A single turn carries every row of the set below to another of its rows. Some are shown first; where does it send the rows asked next?
z_802: [-0.13 -1.55  0.59 -1.49  0.96 -0.11  3.06  0.25 -0.02 -0.34  2.85  0.59
  1.55 -2.54 -2.12 -0.16  1.39  1.26  0.63 -0.60 -1.53  0.55 -1.59  1.36
  3.27 -0.27 -2.61 -0.92 -1.92  0.96  0.61  1.55 -2.57  0.57  3.25 -0.09]
z_465: [ 0.99  1.07 -0.91 -3.41  1.27  1.85  1.43  0.76 -0.26 -1.20  1.75 -0.15
  2.04 -0.25  0.98 -1.61 -1.40  0.67 -1.50  0.72 -1.94 -0.22 -1.23  0.64
  1.97 -2.85  1.29  2.80  0.32  0.89  1.27 -0.29  2.89 -0.09  2.43 -2.12]
z_186: [ 3.13  1.00  0.81  1.98 -3.57 -0.01 -1.16  1.74  5.10  0.69  0.91 -1.04
  1.09 -0.90  0.26 -1.41 -1.16 -0.71  0.15  1.31  0.51 -3.49  2.22 -2.26
  3.41  1.41  1.73 -2.64 -0.39  1.44  0.38  1.26 -0.53  0.47 -1.06  0.42]
z_192: [ 2.38 -1.04 -0.54 -1.45  1.01  0.22  1.54  0.13  0.00 -2.54  3.32  1.80
  2.49 -2.87 -2.05 -0.49  1.24  1.12  1.25  1.46 -3.01  0.03 -2.17  3.06
  2.24 -0.27 -1.82  0.42  0.05 -0.47  1.08  1.42  0.11  1.56  0.20 -0.39]
z_656: [-0.49  0.66  0.70 -1.49  1.88 -1.69  3.69 -0.50 -0.83 -0.87  0.97  1.05
  0.87 -2.35 -0.83  1.34 -1.03  1.67 -0.42  0.57 -0.05  0.19 -0.04 -0.03
  2.18 -1.55 -1.70 -1.09 -0.67  1.90 -0.89  0.84 -1.59  1.74  3.86 -2.96]
z_758: [ 2.19  1.04 -0.22  1.85 -4.09  0.91 -2.18  2.13  5.03 -0.30  0.54 -1.87
  1.83  0.66  0.22 -1.91 -1.62 -1.34 -1.29  1.58  0.44 -2.67  1.76 -0.52
  2.36  0.64  3.80 -0.97 -0.41  1.78 -0.53  1.41 -0.31  0.82 -0.22  0.28]
z_853: [ 0.44 -0.44  1.29 -2.66  1.75  0.11  2.78  0.37 -0.68 -1.72  1.26  0.15
  0.88 -2.17 -2.40  0.17 -0.45  0.42 -2.06  0.33 -1.76  0.98 -2.31  0.88
  3.39 -2.07  0.30 -0.38 -1.22  1.64 -0.63  1.22 -2.42  0.46  3.84 -1.12]
z_138: [ 3.26  1.15  0.93  1.62 -3.54  0.33 -1.29  1.38  4.77  0.56  0.71 -1.21
  1.07 -0.55  0.35 -1.46 -1.19 -0.81 -0.55  1.77  0.40 -3.35  1.65 -1.89
  3.46  1.28  2.27 -2.78  0.02  1.43 -0.03  0.85  0.05  0.28 -1.32  0.07]
z_292: [ 0.48 -2.31 -1.65 -0.42 -0.82 -0.81  3.06 -0.06 -0.28 -1.98  4.07  0.49
  2.85 -2.64 -2.45 -0.69  2.04  1.96  0.67 -1.02 -0.65  0.26 -0.75  1.95
  1.22  0.29 -0.52  0.72 -2.18  0.56 -0.14 -2.38 -2.10  0.69  0.98 -1.90]
z_693: [ 1.15  0.80 -0.21  2.72 -4.24  0.15 -1.63  1.56  5.11  0.65  1.32 -1.59
  2.63  0.63  0.58 -1.48 -1.03 -0.69 -0.18  1.34  1.38 -2.83  2.70 -0.77
  2.15  1.50  2.12 -1.81 -0.70  1.68 -0.69  1.03 -0.15  0.99 -0.26 -0.02]
z_431: [ 2.46  0.61  1.33  1.37 -3.30  0.08 -1.39  1.55  4.77  0.85  1.21 -1.47
  1.75 -0.61 -0.25 -1.61 -1.04 -0.94 -0.55  1.66  0.71 -3.18  2.65 -2.59
  3.82  0.61  2.67 -2.64  0.00  2.06  0.23  1.09  0.07 -0.15 -0.16  0.78]
z_443: [-0.47 -1.33 -1.43 -0.46 -0.46 -1.73  3.87 -0.34 -0.66 -1.56  3.15  0.37
  2.14 -2.50 -1.86  0.16  0.84  2.20  0.19 -1.18  0.58  0.09  0.35  0.80
  0.95 -0.25 -0.48  0.21 -2.25  1.36 -0.80 -2.62 -2.41  1.03  2.28 -3.18]
z_673: [ 3.05  1.56  1.32  1.93 -3.36 -0.24 -1.22  1.84  5.08  0.16  0.57 -1.02
  1.27 -0.96 -0.21 -1.12 -1.75 -0.91 -0.29  1.40  0.37 -3.35  2.15 -2.51
  3.59  1.34  2.09 -2.60 -0.90  1.63 -0.07  1.29 -1.23  0.65 -0.94  0.00]
z_257: [ 1.49  0.86  0.30  2.41 -4.15  0.61 -1.73  1.44  4.94  0.31  1.18 -1.86
  2.71  0.99  0.22 -1.57 -0.87 -0.76 -0.89  1.46  1.06 -2.54  1.89 -0.43
  2.47  1.38  2.77 -1.99 -0.63  1.67 -1.25  0.75 -0.06  0.68 -0.59 -0.15]
z_223: [ 2.07  1.29 -0.46 -1.45  1.92 -1.37  2.15 -0.64 -0.69 -3.03  1.53  2.11
  1.68 -2.66 -0.82  1.01 -1.21  1.47  0.01  2.74 -1.53 -0.35 -0.68  1.77
  1.20 -1.47 -0.94  0.39  1.19  0.51 -0.51  0.70  1.02  2.60  0.91 -3.28]
z_251: [ 1.22  3.16 -0.38 -0.60  0.97 -0.63  2.14  0.81  0.92 -2.56  2.27  1.97
  3.72 -0.93  0.55  0.14 -2.20  1.85  1.55  0.78 -1.69 -0.76 -0.34  0.38
  1.17 -0.03 -2.07  2.54 -1.95 -0.51  0.30 -0.35  0.46  2.23  0.40 -4.37]
z_472: [ 3.05  1.36  1.34  1.59 -3.21 -0.26 -1.82  1.71  4.92 -0.31  1.19 -0.84
  2.12 -1.00 -0.67 -1.39 -1.79 -1.14 -0.44  2.18  0.27 -3.28  2.68 -2.49
  3.49  0.57  2.99 -1.93 -0.16  1.68  0.01  1.26 -0.02  0.48 -0.73  0.40]
z_652: [-0.48  0.35  0.61 -1.53  0.30  1.66  3.03  0.36  0.54  0.64  2.98 -0.35
  2.93  0.33  0.30 -1.16  0.83  1.97  0.22 -1.56 -1.35  0.46 -2.35  0.84
  3.10  0.51 -2.18  0.43 -2.89 -0.02  0.27 -0.92 -0.46 -0.49  1.88 -2.42]
z_864: [ 0.31  2.09  0.80 -3.09  1.58  0.80  1.88  1.77  0.31 -2.26  1.16  0.00
  2.54 -0.59 -0.73 -0.82 -2.96  0.19 -1.84 -0.05 -1.97  0.37 -1.17 -0.85
  2.73 -2.87  1.56  3.18 -2.28  1.33  0.36  0.31 -0.86  0.22  4.00 -2.48]
z_915: [ 1.98  1.39 -0.24  2.07 -3.96  0.34 -1.95  2.43  5.21 -0.59  0.32 -1.60
  1.98  0.36  0.24 -1.58 -2.38 -1.39 -1.02  1.53  0.78 -2.94  2.30 -1.01
  2.18  0.54  3.44 -0.74 -0.81  2.02 -0.54  1.66 -0.97  1.34  0.17  0.10]
z_395: [ 1.84 -1.80 -3.50 -1.73 -0.45 -0.81  2.20  1.69  0.07 -3.22  2.46  0.79
  0.68 -4.11 -1.81 -1.18 -0.50  0.83  0.33 -0.80 -1.39 -0.92  0.07  1.25
  0.34 -2.10  1.13  3.30 -1.42  1.44  2.17 -0.23 -2.32  1.66  2.38 -0.70]
z_4: [ 1.30 -1.76 -2.14 -2.20 -0.26 -0.21  2.63  1.58 -0.33 -3.06  1.86  0.02
  0.42 -3.25 -2.46 -0.98 -0.69  0.45 -1.32 -1.23 -1.34 -0.05 -0.97  0.90
  1.15 -2.28  2.23  2.53 -1.98  1.79  0.77 -0.83 -3.51  0.80  3.14 -1.21]
z_268: [ 0.71 -0.24 -0.73 -2.75  1.78 -0.20  2.74 -0.79 -1.40 -0.80  0.97  0.63
  0.03 -2.16  0.24  0.43 -0.34  1.32 -1.29  1.53 -0.59 -0.11 -0.74  1.25
  1.87 -2.64 -0.34 -0.50  1.88  1.78  0.18  0.76  1.56  1.11  3.04 -2.15]
z_885: [ 1.69  0.47 -0.59  1.88 -4.26  1.05 -1.89  2.17  5.07  0.53  0.77 -2.06
  1.56  0.56  0.60 -2.09 -1.27 -1.17 -0.89  1.14  0.79 -2.76  2.05 -0.72
  2.34  0.75  3.02 -1.22 -0.38  1.95 -0.02  1.47 -0.30  0.70  0.26  0.79]
z_312: [ 3.34  1.59  1.41  1.72 -3.34  0.14 -1.27  1.58  4.79  0.11  0.41 -1.10
  1.15 -0.55  0.06 -1.19 -1.76 -0.94 -0.93  1.66  0.30 -3.23  1.60 -2.15
  3.58  1.16  2.65 -2.70 -0.38  1.55 -0.47  0.92 -0.58  0.42 -1.15 -0.33]
z_32: [ 1.50 -0.57  0.06 -1.65  1.32 -0.59  1.73  1.58  0.60 -2.96  2.47  1.74
  2.01 -3.75 -3.02 -0.25 -0.43  0.35  1.11  0.51 -2.95  0.08 -1.29  1.31
  2.65 -1.31 -1.34  1.51 -1.85  0.58  1.42  2.80 -2.90  1.78  2.67  0.42]
z_420: [ 1.52 -1.76 -4.02 -2.12 -0.33 -0.51  2.51  0.87 -0.73 -2.31  2.03  0.39
 -0.07 -3.52 -0.38 -1.01 -0.38  1.18 -0.30 -0.35 -0.69 -1.01  0.26  1.41
 -0.13 -2.53  1.40  2.65  0.26  1.77  1.97 -1.12 -0.23  1.47  2.22 -1.57]
z_334: [ 1.33  1.35  0.15  2.89 -4.06 -0.28 -1.80  2.00  5.40 -0.27  1.20 -1.23
  2.92  0.56 -0.06 -1.26 -1.60 -0.76 -0.10  1.48  1.12 -2.87  2.83 -0.96
  2.17  1.44  2.31 -1.46 -1.16  1.62 -0.92  1.21 -0.79  1.46 -0.25 -0.20]
z_997: [ 0.01  0.90 -0.39 -2.23  0.98  0.37  1.67  2.73  1.39 -1.44  2.35  0.70
  2.94 -1.74 -0.82 -1.42 -2.10  0.50  1.09 -1.17 -2.12 -0.47  0.17 -0.98
  2.44 -2.05 -0.76  3.98 -3.19  1.08  2.76  1.73 -1.75  0.83  4.25 -0.41]
z_602: [ 1.66  1.35  0.59  2.59 -4.05  0.21 -1.89  1.74  5.16 -0.48  1.11 -1.51
  2.91  0.82 -0.29 -1.39 -1.54 -0.96 -0.82  1.68  0.87 -2.48  2.04 -0.67
  2.52  1.39  2.97 -1.54 -1.13  1.55 -1.47  0.88 -0.79  0.98 -0.55 -0.32]
z_394: [ 1.71 -1.12 -2.15 -0.37 -0.49 -1.26  2.59 -0.27 -0.44 -3.34  3.73  1.17
  3.02 -2.76 -2.23 -0.32  0.95  1.98  0.69  0.45 -0.97 -0.19 -0.48  2.36
  0.35 -0.09  0.24  1.32 -1.01  0.06 -0.43 -2.51 -0.67  1.46 -0.28 -3.08]
z_463: [ 1.73 -0.47 -2.03 -1.78  1.45 -1.02  1.70  0.40  0.00 -1.94  2.25  2.11
  1.21 -3.69 -0.51 -0.03 -0.46  1.25  1.75  1.69 -1.91 -1.06  0.26  1.57
  1.12 -1.81 -2.03  1.37  1.18  0.73  2.45  2.25  1.10  2.58  1.91 -0.60]
z_616: [ 1.20 -1.67 -2.70 -2.55 -0.09 -0.08  2.92  0.55 -1.05 -2.23  1.41 -0.31
 -0.26 -2.71 -0.95 -0.77 -0.60  0.79 -2.09 -0.72 -0.62 -0.35 -0.74  1.04
  0.72 -2.82  2.54  1.87 -0.46  2.21  0.51 -1.65 -1.34  0.63  2.98 -2.14]
z_158: [ 0.66 -0.20 -1.92 -0.38 -0.07 -2.21  3.35 -0.64 -0.85 -2.90  2.76  1.15
  2.41 -2.63 -1.56  0.61 -0.02  2.25  0.08  0.23  0.28 -0.23  0.60  1.15
  0.15 -0.69  0.21  0.95 -0.98  0.98 -1.26 -2.86 -1.05  1.79  0.97 -4.28]
z_760: [ 2.66  1.16  1.15  1.64 -3.24 -0.58 -1.46  1.62  4.87  0.50  0.93 -1.01
  1.81 -0.98 -0.12 -1.26 -1.65 -0.89 -0.17  1.88  0.87 -3.39  3.28 -2.86
  3.49  0.46  2.61 -2.24 -0.06  2.07  0.17  1.22  0.08  0.50 -0.15  0.40]
z_245: [ 3.06  0.88  1.56  1.46 -3.26  0.20 -1.77  1.67  4.79  0.18  1.25 -1.32
  2.05 -0.79 -0.75 -1.57 -1.13 -1.23 -0.71  1.89  0.19 -3.07  2.17 -2.16
  3.97  0.72  3.09 -2.39 -0.23  1.69  0.00  1.06 -0.04 -0.15 -0.68  0.89]
z_584: [ 1.43  0.94 -0.45  2.12 -4.18  0.37 -1.77  2.44  5.28  0.34  0.51 -1.77
  1.60  0.24  0.54 -1.64 -1.91 -1.13 -0.57  1.16  1.03 -3.02  2.70 -1.34
  2.21  0.61  2.85 -1.08 -0.80  2.23 -0.01  1.70 -0.91  1.13  0.61  0.49]
z_928: [ 0.64 -0.10 -2.08 -2.61  0.74  1.42  1.29  1.64  0.89 -0.44  2.89  0.44
  2.47 -1.44  0.93 -2.18 -0.56  0.98  1.37 -0.31 -2.09 -0.99  0.08  0.48
  1.66 -2.02 -1.08  3.66 -0.60  0.53  3.81  1.10  2.04  0.58  2.71 -0.22]
z_168: [ 1.59  1.50  0.53 -1.22  0.57  1.37  1.55  1.02  0.91 -2.42  3.25  0.95
  4.23 -0.38 -0.95 -1.14 -0.21  1.25  0.71  0.03 -3.11  0.19 -2.83  1.75
  2.61  0.66 -1.43  2.11 -2.76 -1.32  0.19 -0.54 -0.35  0.53 -0.33 -2.65]
z_211: [-0.91  2.02 -0.23 -0.99  0.88 -0.34  3.50  0.19  0.32  0.37  1.97  0.66
  2.41 -0.37  1.68  0.05 -1.20  2.54  1.01 -0.84  0.04 -0.55  0.26 -0.63
  1.66 -0.18 -2.90  0.86 -2.00  0.71  0.42 -0.70  0.36  1.21  2.50 -4.09]

z_928 goes to z_251
z_245 goes to z_186
z_268 goes to z_656
Where do these go?
z_395 goes to z_394
z_885 goes to z_334

